In the rows, 128 means zero.
Each named turn below is shown by a few rows before and after it. Which turns, in which order, take the first row of each later pair to the second? The first pair is answered.
turn B:
[ 78 165 156 162 105  70  86 114  90 100 167 112 117 115 117 124 162  93
 115 139 131  70  84 146] -> [ 85 175 178 170  74  90 119 127  99 107 159  86 109 147 107  93 153  98
 118 109 145  71 112 119]
[117  87 192 167 125 164 183 104 131 176 113  28 143  86 121  67 122  89
 106 121 132 121 192 137] -> [115  62 182 145 155 175 187  87 127 175 120  62 155  54 154  90 137  91
 101 148 121 137 182 156]
[132 139 118 108 119 114  80 131 124 117 125 120 124 137 142 143 130 106
 133 100 113 121  96 134] -> [134 143 121 113 106 122  92 137 125 119 120 107 120 149 135 132 125 105
 138  92 122 119 105 126]
turn F:
[106  89 150 146 143 146 136  83 124 152 129  81 146 110 154  96 124  90
 127 126 115 131 154 149] -> [127 120 153 144 154  87 115  88 124 115 137  99 134  87 154 135 133  97
 132 157  95 126 113 177]
[123 120 169 133 122 162 192 149 126 125 143 123 185 135 143  84 137 132
 161 117 144 128 151 115] -> [114 124 180 146 123 140 168 129 128 125 145  86 181 123 139  79 128 110
 170 124 125 115 139 138]
[154 124 146 115 133 147 182 145 121  57 120 164 108 165 129 124 142 182
 168 154 141 167 170 113] -> [133 105 162 128 129 182 176 118 119  92 114 117 120 171 129  78 126 156
 164 133 145 158 198 117]
turn J:
[154 168 185 153  95 125 196 192 141 120 128 101 113 156 103  94 134 129
 144 113 131 102 160 120] -> [174 138 172 110 117 142 230 174 133  94 125 138 123 122 156 125 155 143
 152 127 111 135 149 126]
[146 122 130 109  95 160 141 141 123 106 115 149 123 153 142 140 135 153
 142  91 150 149 136  94] -> [140 107 114 100 112 166 126 136 119 118 121 169 131 137 152 152 142 148
 131 108 147 158 127 102]
[131 106 125 140 151 162 137  92 134 162 151 102 143 124 137  89 107 119
 130 117 120 130 169 133] -> [134 106 128 140 147 162 142  96 131 162 148  99 144 126 137  86 108 117
 136 114 118 130 171 128]
turn L:
[137 157 105 133 109 161  93 108 103 120 101  98 110 148 123 124 130 115
 116  88 117 113 102  87] -> [155 164 117 131 100 160 137 121 108 113 100 100 105 153 124 120 134 126
 126  87 124 119 117  79]
[138 113 122 140 167 127 107 147 100 141 131 169 114 151  95 121 132 114
 105 143 158  98 137 149] -> [141 103 112 125 163 144 105 142  92 146 125 173 118 156 103 123 133 114
 109 134 157 106 131 139]
[ 99 103  59 143 144 148  62 135 123 190 155 183 122 152  97 142 123 135
  90 165 157 137 127 137] -> [117  90  58 117 131 188 107 136 111 180 136 195 125 170 114 145 126 146
  99 135 161 156 140 103]
[117 116 117 137 143 126  96 107 144 145 116 106 126 128 119 126 115 123
 123 127 137 111 130 146] -> [124 106 107 121 136 151 106 101 135 141 111 113 126 133 127 129 117 127
 124 112 140 124 131 129]
Pairs:
Between the rows of a pair lie two turns.
[ 87 108 150 143 107  98  90 101 110 137 144 106 163 116 100  87 107 123
 141 120 128 139 124 159] -> [121 142 162 138 102  62 120 120 115  92 142 125 146 111 104 115 121 143
 157 126 117 144 104 157]	J F
[148 146  77 147 118 102 145 176 130  91 125 138 119 139 142 118 140 114
 110 168 131 135  80 126] -> [128 115  83 154 112 157 155 162 126 134 118 102 132 156 141  74 124  97
 102 140 143 138 125 116]	F F
[108 120 157 120 125 157 171 107 143 142 111  95 138  94 162  86 124 117
 114 116 129 114 172 128] -> [ 97 119 154 127 139 139 156 103 146 142 119 104 139  70 166  98 125 115
 112 139 120 114 162 152]	L B
[143 204 142 158 105 106 142 174 150 131 134 114  94 144 121 149 129 167
 116 103 176 123 124 106] -> [109 184 105 148 124 112  49 141 134 158 138 116 103 134 121 163 124 132
 101 109 168 111  88 124]	L L
[130  88  98 120 168 174 144 122 137 157 122 216 125  95 142 140 159 145
 116 160 125 158 153 156] -> [117  97  82 126 164 170 105 127 140 172 126 220 119 114 118 143 154 134
 106 157 139 143 145 153]	B F
[132 155 128 155  73 116 131 134 137 104 154 121 143 123 112  94 139 110
 157 101 177  87 157  80] -> [140 166 144 153  88  82 149 128 144  84 159 127 142  96 129 105 150 116
 167 132 166  90 149 103]	J L
[138 172 124 153 102 103 135 146 153 134 142  90 112 151  86 138 101 121
 112  96 156 112 128 126] -> [167 148 133 113 109 136 206 138 148 102 131 108 122 122 134 154 119 134
 128  97 139 148 134 122]	J B
[ 98 124 112 159 109 154 119 151 143 171 130 118 127 163  91  97 106 124
 117 106 153 109 168 109] -> [134 160 157 154  91 111 153 135 143 122 120  74 113 148 112  98  99 124
 154 105 129 103 152 126]	F J
[131 136  65 150 111 163  41 152 130 143 134 176 127 191  72 110 101 148
 113  91 122 129 116  88] -> [187 154 113 129  80 165 138 153 129  86 110 154 119 197  98 110 105 175
 149  64 113 148 129  62]	J J
[111 106  75 139 146 157 112 144 114 163 125 154 131 158 116 135 130 124
 117 114 145 132 127 109] -> [104 104 105 155 135 156 129 122 116 170 119  97 134 152 119 100 113 106
 124 104 144 123 151 119]	L F
[139 156 122 128 118 127 140 139 141 119 126 124 147 154 106 136 132 155
 117 132 138 136 136 125] -> [126 151 134 138 118 130 128 121 138 129 126  91 152 150 104 122 120 141
 120 124 136 130 143 129]	F F
[131 127 116  98 131 144 125 115 121 117 136 164 140 118 138 144 152 127
 127 125 122 155 123 114] -> [105 119 113 111 126 157 105 108 125 149 140 143 141 133 127 118 138 116
 120 120 132 147 139 116]	F J
[156 132 193 150 139  77 188 140 144  84 131  93 115  79 129 120 123 119
 163 150 106 117 157 154] -> [133 128 176 157 148  61 111 115 139  98 137  83 118  72 120 123 118  95
 156 154  96 102 132 171]	L J
[107 161 146 176 141  58  69 176 148 119 162 155 125 132 124 182 130 140
 156 176 134 105  94 189] -> [120 169 184 191  92 109 156 202 161 135 138 103 118 186 105 119 106 148
 170 112 165 106 162 135]	B B
